In the rows, 128 means zero.
A state moves one step at a time under one of 6 hidden systems, and each row is a state written as 20 numbers. Each run below is a few steps of one system.
z148, path 1, 8 rows:
[[117 135  93 162 119 123 124 125 128 130 163 162 139 145 157 149 140  97
   79 102]
 [151 113 120 155 101 124 131 137 141 152 125  95 153 149 171 153 164 122
  131 130]
 [162 112 151  85 105 117 117 151 145 120  99 104 122 138 139 105 144 141
  156 160]
 [121 127 161 100 135 133  88 151 135 110 134 156 104 119 111  98 118 162
  128 123]
 [114 151 146 173 151 154 103 110 112 141 162 151 127 114 102 135 119 129
  136 105]
 [141 169 104 152 152 123 164  93 131 141 134 122 132 136 128 137 139  93
  155 143]
 [140 137  89  85 138 110 159 126 161 110 132 137 126 155 145 118 139 133
  105 154]
 [131  97 121 109 106 142  98 144 138 125 148 143 161 145 126 127 130 142
   86 120]]
z11, path 2:
[[ 91 136 135  89 110 180 130 109 117  66 100 124 136 126  35 112  65 132
  167 112]
 [141 153  74  85 142 152 136  90 114 121 171 177 190 153  68 135  69  69
  112 115]
 [211 155 115  95  97  86 115 151 112 149 139 137 165 148 181 138 114  36
  157 110]
 [178 176 148  75  91 120  94 173 179  80 111 130 105 179 175  93 163 156
  190 126]
 [134 165 117 109 177 141 104  97 177 104 162 200 104 166 112  67 183 182
   93 181]
 [133  94 134 182 144  74 113 103  89 177 129 186  96 107 145 103 170  58
   56 174]
 [ 88  86 179 195  37 119  95 160  96 105  52 100  84 115 149 129 154 102
  147 103]
 [ 57 147 140 166 106 232 111  88 152  68 115 125 143 156  34 128 134 195
  159 107]]
z260, path 3, 8 rows:
[[ 71 141  84 166 143 161 191  62 117 106 117 121 137 127  61 150 102  98
  125 128]
 [124 114  98  94  87 136 179 122 113 104  86  73 164 134 102 155  79  80
  160 118]
 [147  82 103  33 101 120 137 175 143 109 132 109 166 140 142 138  81 145
   97 117]
 [154 103  91 112 169 108 138 139 145 174 190 133 165 128 167 152 133 148
   61 131]
 [149 137 134 172 174  73 170 134 120 187 139  98  95  92 188 153 141 114
  140 137]
 [ 92 139 147 114 147  78 156 160 133  95  91 125  38 100 157 108 114 151
  138 131]
 [ 50 139  84 140 135 141 149 107 152  73 133 173  92 153 103 116 134 156
   64 122]
 [ 99 139  83 201 111 167 177  71 134 130 122  97 166 159 113 176 150  99
  127 121]]
z264, path 4:
[[184 122 155 104 127 118 129 143 126 160 116  81 148 112 140 133 124 118
  185 145]
 [142  94 158 104 149  99 117 178 123 156 142 115 111  88 165 132 110 165
  114 121]
 [113 118 114 145 166  99 127 126 110 150 168 173 116 106 142 134 118 114
   67 120]
 [125 175 117 128 144 124 120  98 114 105 139 185 108 134  95 102 113  77
  136 130]
 [114 163 131  98 110 148 115 141 160  67 112 138 102 159 115 104 133 160
  160 120]
 [113 103 107 137 105 158 135 124 164 118 128 108 152 163 140 141 171 176
   93 139]
 [160  96 127 154 114 145 127  94 109 169 125 111 180 128 101 141 141  84
  125 156]
 [154 124 180 112 123 126 109 149  98 143 114 106 123  88 113 128  84 116
  193 112]]
z605, path 5, 8 rows:
[[120 149 191 162 137 152 114 119  97 134 106 105 111  86  77 126 105 124
  212 114]
 [ 98 172 117  82 157 138 130 142 117  90 155 159 118 110  86 129  42 123
  149  74]
 [120 142  63 138 166 107 158 102 120 150 183 172 149 132 140 153 104  78
   62 113]
 [146 123 116 183  91  75 146 130 115 149 100 119 109 137 194 142 173  50
  121 140]
 [150 116 155  57  80  93 111 193 154  86  84 115  90 144 176  95 135 153
  145 135]
 [137  83 132  67 166 148 104 140 160 139 167 145 146 130 110 103 130 224
   66 158]
 [103 101 155 234 161 163 128  72 109 190 134 111 137  97  94 147 180 143
  117 154]
 [ 85 177 159 169  95 143 147 122 112  76  66  92  81 117 103 136 110 111
  222  96]]
z605, path 6 (8 x 20):
[[117 119 103  83 127 138 166 112 120 109 111 113 150 124  77 135  70 104
  140 129]
 [146 106 102 117 123 125 146 125 109 157 145 108 179 120 128 164  88  90
  113 112]
 [165 133 133 143 126  93 138 151 117 168 137  99 137 114 181 161 122  97
  154 110]
 [162 141 152  88 151  83 124 170 135 139 136 125  94 108 173 114 117 137
  152 129]
 [130 107 147 101 173 100 116 141 125 145 149 158  96  95 130 101 121 151
   87 152]
 [ 83  93 144 185 138 120 126 121 105 144 121 139  94  97 124 129 141 132
   85 132]
 [ 70 129 124 152 106 128 157 134 135  86  90 107  87 125 129 136 128 148
  130 113]
 [106 123  85  80 133 142 179 118 159  90 117 110 133 149 109 128 113 159
  111 145]]
z260, path 7:
[[137  86  84  69 102 124 137 146 144 110 132 132 167 157 137 133 111 127
   68 131]
 [150 100 107 148 138 114 139 141 130 179 163 109 163 127 179 172 139 131
   92 119]
 [140 131 153 138 159  93 152 161 132 160 129  89  95  93 179 146 129 154
  159 125]
 [ 91 133 136 105 169 105 148 140 143 100 119 148  61 107 125  99 121 171
  109 148]
 [ 72 135  86 174 143 139 160  80 123 114 131 158 113 137  98 129 137 115
   80 134]
 [108 138 108 172  93 146 165 109 115 118  99  83 147 135 124 170 116  88
  161 105]
 [131 111 129  58  95 139 137 167 149  87 101  85 143 137 127 132  93 161
  151 116]
 [132  90 100  81 154 143 128 127 151 139 165 145 161 139 116 124 126 173
   60 152]]
z11, path 8 (8 x 20):
[[134 171 133 119 135  73 131 163 141 104 122 152  60 128 187 107 137 117
  142 117]
 [ 89 162 102 151 132 118 152 111 163  83 111 154  73 157 137 109 171 150
  106 150]
 [ 99 108  98 188 129 130 153  80 129 140 124 140 124 146 125 133 181 115
   68 161]
 [123  65 147 190  81 138 124 123 107 163 101  89 152 120 138 152 161 109
  115 135]
 [117  91 174 143 102 181 102 140 128 130 113  78 159 115  93 141 122 184
  163 113]
 [126 123 141 102 175 171 119 109 116 147 162 133 161  97  57 131  78 154
  136 124]
 [160 123 125  83 157  90 137 139  87 157 144 138 138  87 122 136  55  68
  134 116]
 [138 161 119  70 101  94 135 178 135  81 115 125 106 137 168 131  82 105
  162  84]]
z708, path 9, 8 rows:
[[119 112 155 214 106  98 113 138 122 157 113 123  91 118 185 136 197 120
  115 135]
 [115 167 162 161  94 124 126 146 120  96  85 106  81 125 143 128 127 114
  209  99]
 [ 79 181 129 112 155 172 129 119 153  69 142 148 104 133  76 121  96 187
  157 100]
 [120 131  92 154 151 190 142  68 159 140 165 128 185 159  83 145 160 162
  102 147]
 [183  82 124 107  78 142 133 109 113 151  96  87 198 148 107 135 133  74
  149 163]
 [139  74 151  39 113 101 113 183  99 118 114 121 130  89 118 119  48 129
  116 112]
 [105 111 118 145 200  97 138 152 129 172 191 144 107  87 165 152 113 176
   56 109]
 [166 162 117 201 153  87 162  99 127 187 134 116 115 129 185 146 191  74
  148 159]]
z148, path 10:
[[121  51 139  86  56 115 125 171  85 113  80  94 152 107 122 143  64  86
  114 102]
 [ 94 102 170 134 107  85 125 193  92 117  93 107  69  69 160 142  76 121
  141  84]
 [ 77 103 164 164 178 117 161 146 114 152 123  80  81  60 131 155 105 190
  130 115]
 [ 89  92 133 140 164 150 186  82 111 144 102  86 130  87  58 141 100 142
  132 168]
 [ 80 119  89 105 122 118 191  92 105  84  85 133 112 123  75 124  81  77
  110 146]
 [ 61 117  76 130 106 112 167 145 130  83 124 132 114 135 145 159  90 118
   69  79]
 [ 98  83 117 159  92 147 148 149 124 136 123  64 161 125 148 189 113 146
  117  79]
 [144  95 152  99 100 122 156 149 111 133  77  54 138 102 121 147  87 119
  183 129]]
z708, path 11 (8 x 20):
[[ 80  63 132 184 101 163 136  97 114 134 104 108 142 126  90 140 153 145
   81 146]
 [121  99 118 143  92 134 170 133 109 137  98  57 158 116 131 180  97 103
  156 104]
 [135 141 115  51 166 105 177 151 136 114 131 101 116 109 122 137  65 144
  153 128]
 [119 120  99 111 199 105 166 102 138 148 156 164 107 114 115 114 129 144
   66 172]
 [132 107 106 180 109  99 151  93 111 151 114 138 124 138 148 131 169  57
   88 162]
 [124 135 123 106  69  92 135 160 115  82  83 130  97 139 159 122 104  73
  147 103]
 [ 84 154 113  93 144 124 127 166 168  74 148 149  88 139 146 124 111 195
  106  94]
 [121 134 108 178 146 154 146  98 173 142 143 113 132 161 142 136 206 184
  103 163]]
z264, path 12 (8 x 20):
[[119 197 151 160 184 144 126  95 163 117 136 151  73 131 107  92 180 180
  169 165]
 [109  89 156 149  92 128 109 118 144 103  73 136  85 143 124  80 203 162
  103 186]
 [116  83 144 189  42 145  85 130 103 130  98 125 150 149 136 137 163  88
  104 109]
 [136 158 149 202 108 151 111 128 108 159 141 100 152 122 144 177 131  99
  188  73]
 [139 163 155 166 178 108 155 136 139 162 133  94  90  99 166 144 147 160
  182 134]
 [136 106 147 143 150  69 138 141 130 156 116 136  71 105 174 105 169 132
   96 174]
 [141 120 134 145  97  90  88 142 106 126 128 180 103 134 160 105 145  68
   92 124]
 [136 189 131 152 110 140  80 142 134 108 159 170 126 155 145 130 136 111
  153  77]]

Which system made each run below?
path 13, 2 rows:
[[163 128 109 103  79 141  88 141 145 107 139 154 167 179 144 118 153 110
  106 123]
 [166 141 139 123 117 172  84 129 142 142 165 128 186 150 115 139 131 148
  151 106]]
 -> z264
path 14, 2 rows:
[[156 183 100 139 144  69 176 148 151 136 129 108  95 141 216 150 147  99
  160 121]
 [121 135 110 112 126 112 172 136 188  96  95  98  86 163 172 113 187 184
  127 172]]
 -> z11
path 15, 2 rows:
[[127 164 150 148 155 158 125  62 124 114 104 152 111 129  51  82 152 112
  172 178]
 [104 133 128 119  86 162 100 111  93  82 111 163 146 135  55 116  78  73
  136  99]]
 -> z605
path 16 (2 x 20):
[[ 98 106 144  84 104 142 114 146 100  81  98 133 120 110  76 115  64 123
  131 105]
 [ 62 122  84 128 119 152 168 135 145  89 134 106 136 137 122 170  89 161
  104  81]]
 -> z264
path 17, 2 rows:
[[141 157  99 119 162  86 154 133 141 138 154 145 107 128 170 131 126 113
  112 129]
 [142 151 119 128 130  96 132 120 141 118 118 156  93 147 149 104 160 104
  121 157]]
 -> z708
path 18, 2 rows:
[[126 117 176 121  96 108 125 162 111 109  74  93  86 101 138 118 111 126
  180 123]
 [ 77 144 109  95 137 170 139 113 158  64 125 148 120 150  69 111 105 179
  123 124]]
 -> z11
path 19:
[[141 163 107  86 167  98 112 141 156 104 165 200  91 144 144  89 138 138
   87 140]
 [123 143 118 174 134  74 127 130 118 135 133 175  75 129 180 115 163  81
   86 138]]
 -> z11
path 20:
[[145 149 121  63 127 134 140 131 124 102 121 122 144 128  95 124  69 107
  169 117]
 [113 114 109  69 143 133 157 158 159 104 139 102 133 131 133 141  96 191
  114 116]]
 -> z264
path 21:
[[106  70 147 179 121 100 127 141 117 160 116 113 102 101 165 135 165 138
   78 143]
 [ 86 112 153 140 113 123 146 153 147  98  83  90  78 116 140 125 141 185
  141 128]]
 -> z605
path 22, 2 rows:
[[161 140 176  92 155 132 105 138 115 139 131 125 122  95  95 105  97 135
  189 134]
 [110 130 145 141 175 147 102 111 104 149 174 171 129  95  79 120 100 133
  103 116]]
 -> z708
path 23, 2 rows:
[[ 98  84 141 161 111 193 126 131 153 140 134  66 172 132 113 169 152 216
  121 112]
 [161  97 152 120 136 148 169 117 127 175 103  37 170 102 109 157 114 143
  191 153]]
 -> z708
path 24, 2 rows:
[[109 156  72  79 144 134 179  86 165  69 109 154 119 171  89  92 136 132
  108 179]
 [122  85  84 160  71 128 159  96 122 128  98 115 167 161 134 148 159  69
   77 152]]
 -> z260
path 25, 2 rows:
[[145  91 137 111 107 161 152 122 162 133  93  54 165 144 118 135 157 185
  154 167]
 [140  70 138  81 158 156 112 133 139 156 159 125 171 112  96 120 112 194
   83 151]]
 -> z11
path 26:
[[136 135 129  48 178  72 147 171 141 113 141 148  75 104 152  99  92 151
  109 143]
 [112 113  76  82 133 112 127 135 145 102 157 193 121 149 135 107 119 127
   38 133]]
 -> z264
path 27:
[[140 121 101 146 139 130 179  93 133 151 118  90 151 134 129 149 143 109
  130 159]
 [159 115 146 105 102 116 141 134 114 133  87  91 134 117 124 130 113  99
  177 142]]
 -> z605
path 28, 2 rows:
[[138 136 159 135 146 140 122  99 118 139 112 128 119 112  84 105 134 121
  169 161]
 [131  99 135  88 117 126 127 123 105 115 102 139 129 119  86 104 100 101
  115 153]]
 -> z11
path 29 (2 x 20):
[[138 130 162 149  73 148  79 133 116 111 102 134 131 144 118 114 144 109
  164 120]
 [111 129 154 118 110 166  87 156 132 103 138 127 136 126 107 132  95 174
  148  79]]
 -> z708
path 30, 2 rows:
[[164 124 120 141  86 119  94 170 144 145 153 125 157 162 202 154 156 123
  112  91]
 [155 144 162 141 148 124 102 163 164 151 151 109 114 130 180 129 169 194
  154 123]]
 -> z260
path 31 (2 x 20):
[[194 111 119  74 134 111  91 120 142 148 154 180 157 156 134  82 163 112
   81 183]
 [142  66 167 147  78 102  63 162  97 147 113 156 120 122 155 106 153 104
   82 130]]
 -> z708
path 32:
[[114  73 137 169  84 154 112 124 118 146 118 107 164 131 125 151 150 130
   94 124]
 [128 106 165 143 126 154 110 151 119 154 138  91 149  96 120 156 105 162
  157  98]]
 -> z260
path 33:
[[107 175 102 154 159 140 150  98 133 123 150 147 117 130 110 138 121 116
  141 118]
 [142 129 101 131 128 104 173 105 122 144 110 114 132 131 132 135 132  79
  129 160]]
 -> z11
path 34, 2 rows:
[[124  66 106  75  90 166 133 127 165 101 113 100 180 165 105 125 135 180
   86 152]
 [139  67 118 118 105 170 127 106 104 158 135  98 214 124  81 159  97 104
  107 124]]
 -> z264
path 35, 2 rows:
[[107 111  83  91 124 125 196 108 157  92  93 103 126 154 116 124 130 139
  104 167]
 [ 95  91 108  91  84 151 120 149 131  82 120 134 152 148 106 133  95 143
   87 101]]
 -> z148
path 36, 2 rows:
[[130 156  85 117 163 108 147 102 135 127 162 180 125 144 124 117 131  93
   84 147]
 [148 119 122 154  92  82 132 141 120 143 111 125 114 137 184 136 156  69
  118 131]]
 -> z11
path 37 (2 x 20):
[[170  96 159 140 106  88 105 177 126 169 125 107 122 116 203 134 156 125
  124 125]
 [151  94 188 125 136 114 103 150 130 155 108 112 101  99 134  99 161 170
  141 169]]
 -> z148
path 38:
[[142 148 108 151 116 142 153  88 136 127 116 113 147 157 118 134 157  95
  148 150]
 [147  94 149 107  79 122 118 150 126 116  83 100 132 132 138 121 132 123
  148 137]]
 -> z260
path 39:
[[139 157 114  86 176 118 127 130 133 129 169 165 123 117 117 119  92 130
  122 122]
 [143 120 112 142 154 124 126 116 113 166 175 154 157 123 132 142 119 106
   90 125]]
 -> z148
path 40, 2 rows:
[[154 181 109 139 145 109 109 114 148 126 162 189 109 161 154 103 170 102
  112 138]
 [139 134 139 140  98 114  87 120 130 109 115 179 104 158 134  85 176 102
  108 154]]
 -> z605
